Each path below is one point turned by a fixed rotation once a step. After each direction that follows a path, write how fast that rotation turns it, in degrees each step (0 if it stays still).
Each turn is a multiple of 5 degrees from 10 to 175, or 0.
Each row of a path follows its step; steps can be skipped.
path 1
step 1: [  3   3  10  -3  -2   8  11  23 -22   9  26 -22   9   2  22   4   6 -11
 -12 -19  14  -6   5  -1 -11 -18  -1  -5 -16  15  16  26 -13 -33  21  11
   5  22 -12 -18   2   2  -1]
step 2: [-22   7   5 -11  16  -6 -25   7  16 -13  -7   1   5  -3   4 -17   8 -22
   7  -8   1  -9 -13  19  -1 -23  -9   7  -5  -9   4  44   9  13 -23  15
  14  -2 -24   4   5 -20  -1]
step 4: [-12   1  26  15   1  18  10  -1   1 -13  24 -19  21   1  11  23  15  -1
  -8  -5   2  27 -20  11  -2  29  26 -14 -21  -4   3   9  -6   8   9   3
  -5  17 -18   1  -6 -13   4]
step 5: [-21  22   7  18   1  -6  -1  14  15   6  -3  -4  -3   6 -32   2  15 -18
  -3  26 -14 -11   0  35 -14 -25  -9 -25  -2 -16  15  -4 -14   1  -5   0
  -2  15 -10  15  10  -1   9]
step 7: [ 11   5  16  32  -3  -2 -31  -5  -8 -16  -3 -19 -18   2   5  16   7   7
  21 -12  13   3 -13   4 -11  20  -6  -3 -13  -5   8  13  -4   1 -17   2
 -24 -12 -27  16   2   7 -30]
step 8: [-12 -12   2  -2  13 -20  13  -7 -13  20  -5  -7   5   3 -23 -12 -15   9
   6  18  13  -8  19  23  18  14   4 -11 -17 -13   9  16 -23  21 -14 -18
 -12  17   3  22  16  19  -3]
step 11: [  5 -27  12  16  -3  10   7  -7 -13   4   2  26  -6 -24 -13 -19   8 -10
   9  17   3   0   8   0  16  18 -37 -20   3 -11 -16  16  11   8  -8 -21
 -15  12  20 -13   6   1  -4]
step 13: [-14  10 -14  -2  14 -22 -29  -6 -14   0  -3 -17  13  11  21 -30  -1  20
   1  -6  -5 -29  -4 -11  23   8  -8   1  -5 -16  -9  21   9  -3  -7  -3
   3  25  -5  -2   0 -19  19]
step 14: [-18 -15  -3  -5  -9   8  -4  -3   3   5 -10  20  10  -6   5  10  -4 -14
  20  12 -14 -51  -6   3  -6  18  -8   6   7  11 -21   9   2   9  -1  -3
  11   6   4 -33 -12  27 -14]
Directions:
[-3  0 -3 10 -2  0 -6  8  5  2  7 -4 -9 -4  4  1  4  8  5 -5 -7  3  5  4
  7  3  7  2  7 -2  6  5 -1  0 -4 -3  9  8  0 -2  6 -3 -3] => 125
[ -2   6   5 -11  -3 -12  -4   6   1 -12  -3   1   1  -3  10   5   8   2
   1   7  -2   5   4  -5  -2   1  -1  -2   3   3   2  -1  -5   3  -5  -1
  -6   1  -8   6   2  -5   1] => 135
[ -2   5  -6   0  -7   1  -5  -5  -6   4   5   4  -4   7   3  -4   1   2
   8  13  -6  -6  -3  -9   4   7   4  -2   0   4  -3   0   7  -1   0 -12
   0  -6   2   1   1   3   5] => 10
[-7 -1  8 -5  2  6  8  1 -7 -4  5 -3 -4  9 -1 -1 10  3  5  5  4 -4  8 -2
  5  1 -2  9  2 -4 -5 -1  1  1  7  7 -2  1  6 -1  0 -6 -8] => 145
[ -4  -1   0   5   3   3   1  -6   2 -14  -9  -1  -1  -9   0   3   7  -4
   3  -1  -4   3  -7   3   4   0   6  -2  -1  -1  -9  10   9  -1  -2  -1
  -4  -7   4  -7   1  -3   0] => 155
[ -6  -1  -6  -9  13   4  -8   2  -1   7  -2  -5   4   0  -1   7  -1  -2
  -1   5  -9   0  -2   1   3   2  -5  -7   6   2   1   1  -2 -14   2   8
   1  -4   1  -2   5  -2  -2] => 90
[  0  -1  -2  -6   8  -3  -4  10  -5   1  -1  -3  -7  -3   9  -1  -2  -1
  -3   4   7  -2  -6   8   1   4   5   7 -11  -3 -11  -5   0   3  -5   0
   7  -2  -1   0   3   7  -1] => 65
